In the data rows, the value 128 means zero.
Some points, each followed by its number:
[128 163 145 153 151 197 138 153 128 128 132 128 138 154 128 142 194 128 128 159 153 191 128 152 154 187 128 128 128 168 128] 0
[128 141 128 128 128 128 128 128 210 221 215 210 195 208 211 128 128 128 174 205 128 188 134 181 128 149 128 128 188 193 165] 1
[128 128 128 128 128 156 128 175 195 199 217 184 192 197 201 151 128 165 164 206 141 172 150 168 128 147 133 143 180 171 164] 2
[198 160 170 174 184 136 128 145 128 138 132 128 128 128 128 182 148 175 128 128 128 128 170 128 159 138 143 159 140 128 129] 3
[194 209 177 155 137 128 147 128 128 152 140 128 128 128 128 167 160 128 142 145 128 132 169 128 158 153 128 128 187 138 128] 4
[138 128 128 128 128 128 145 187 182 163 146 177 159 157 159 152 128 193 168 144 198 128 169 128 166 128 185 158 137 145 184] 5
[128 128 128 128 128 141 132 128 202 223 229 210 182 195 191 128 128 128 169 210 129 171 140 188 128 158 128 128 208 195 128] 6
[128 128 142 138 128 163 158 160 129 139 128 153 135 166 143 128 147 128 169 131 177 128 133 128 172 153 154 137 130 170 139] 7
[155 161 155 180 184 137 135 143 128 128 128 131 130 128 128 128 165 151 132 128 166 128 146 166 128 130 179 201 128 128 151] 8
[128 153 162 138 171 196 158 152 128 128 128 128 131 128 150 166 191 137 128 155 147 192 128 172 135 213 128 128 128 152 128] 9
[151 141 153 181 180 161 128 157 128 128 128 128 128 128 128 128 149 152 139 128 188 128 166 150 128 128 173 166 128 128 134] 10
[128 133 160 159 147 195 150 175 147 128 128 148 138 159 154 128 164 128 128 148 146 167 128 128 168 185 128 128 137 180 128] 11
[184 167 180 157 155 128 128 128 148 139 129 128 128 128 128 204 142 146 128 149 128 141 187 128 182 156 141 128 175 128 128] 12
[128 151 168 175 176 146 177 134 128 128 141 128 131 128 128 148 178 130 155 128 156 130 128 181 128 132 194 154 128 128 145] 13
[187 158 160 178 179 128 128 157 128 128 138 136 128 128 135 186 129 185 128 128 128 128 183 133 154 128 145 170 133 128 155] 14
New points follow, each followed by the number of its nearest point above.
[128 128 128 128 128 128 142 177 191 170 144 175 187 174 187 165 128 201 151 154 134 128 163 128 142 128 145 183 139 165 201] -> 5
[128 169 157 142 180 160 202 132 128 128 128 128 128 131 128 148 152 128 129 128 173 144 128 188 128 158 180 146 128 128 133] -> 13
[128 161 174 152 172 187 187 128 128 128 128 128 134 128 128 162 180 128 128 143 154 192 128 183 128 181 146 128 128 128 130] -> 9
[128 145 163 169 138 198 148 171 133 128 128 147 154 158 162 128 179 128 128 141 154 168 128 128 178 178 128 128 128 160 128] -> 11
[140 128 128 128 132 128 149 162 173 162 172 167 156 173 152 133 128 179 181 143 186 128 155 128 171 128 186 176 128 166 194] -> 5
[128 178 151 148 182 149 205 128 128 128 128 128 128 128 128 151 183 129 128 128 148 151 128 177 128 149 168 132 137 128 128] -> 13
[128 128 147 159 128 142 169 179 151 128 128 154 148 161 143 128 173 129 188 134 185 128 138 128 188 133 146 137 128 170 132] -> 7
[154 128 128 128 128 128 139 178 169 160 168 177 191 157 185 149 128 211 172 158 156 130 138 128 146 128 147 181 133 166 199] -> 5
[139 128 128 128 128 128 128 173 181 164 170 177 176 172 170 171 128 204 161 159 159 145 165 129 134 128 150 174 140 162 192] -> 5
[128 152 170 143 156 187 187 135 128 128 134 128 145 141 128 169 176 128 128 134 133 166 128 177 128 200 150 128 128 147 128] -> 9
[186 214 181 153 140 128 128 128 128 165 158 128 128 128 128 128 174 128 142 136 128 137 154 128 154 155 128 128 199 131 128] -> 4
[192 211 171 147 140 128 143 128 130 157 159 128 128 128 128 162 151 128 153 165 128 135 144 137 152 170 128 128 203 134 128] -> 4
[133 153 148 175 165 153 193 136 128 128 128 128 149 128 128 136 175 128 163 128 154 144 128 171 128 138 176 146 128 132 148] -> 13
[141 128 128 128 128 128 172 164 160 168 152 173 155 171 167 139 128 207 166 161 156 128 164 128 175 128 177 182 129 164 199] -> 5
[134 128 135 137 128 128 167 168 146 152 152 176 162 160 145 129 128 182 183 152 186 128 157 128 178 128 176 185 128 173 180] -> 5
[128 128 128 128 128 138 128 169 193 172 183 187 191 179 193 147 128 184 162 175 128 175 148 174 128 138 128 153 180 172 175] -> 2
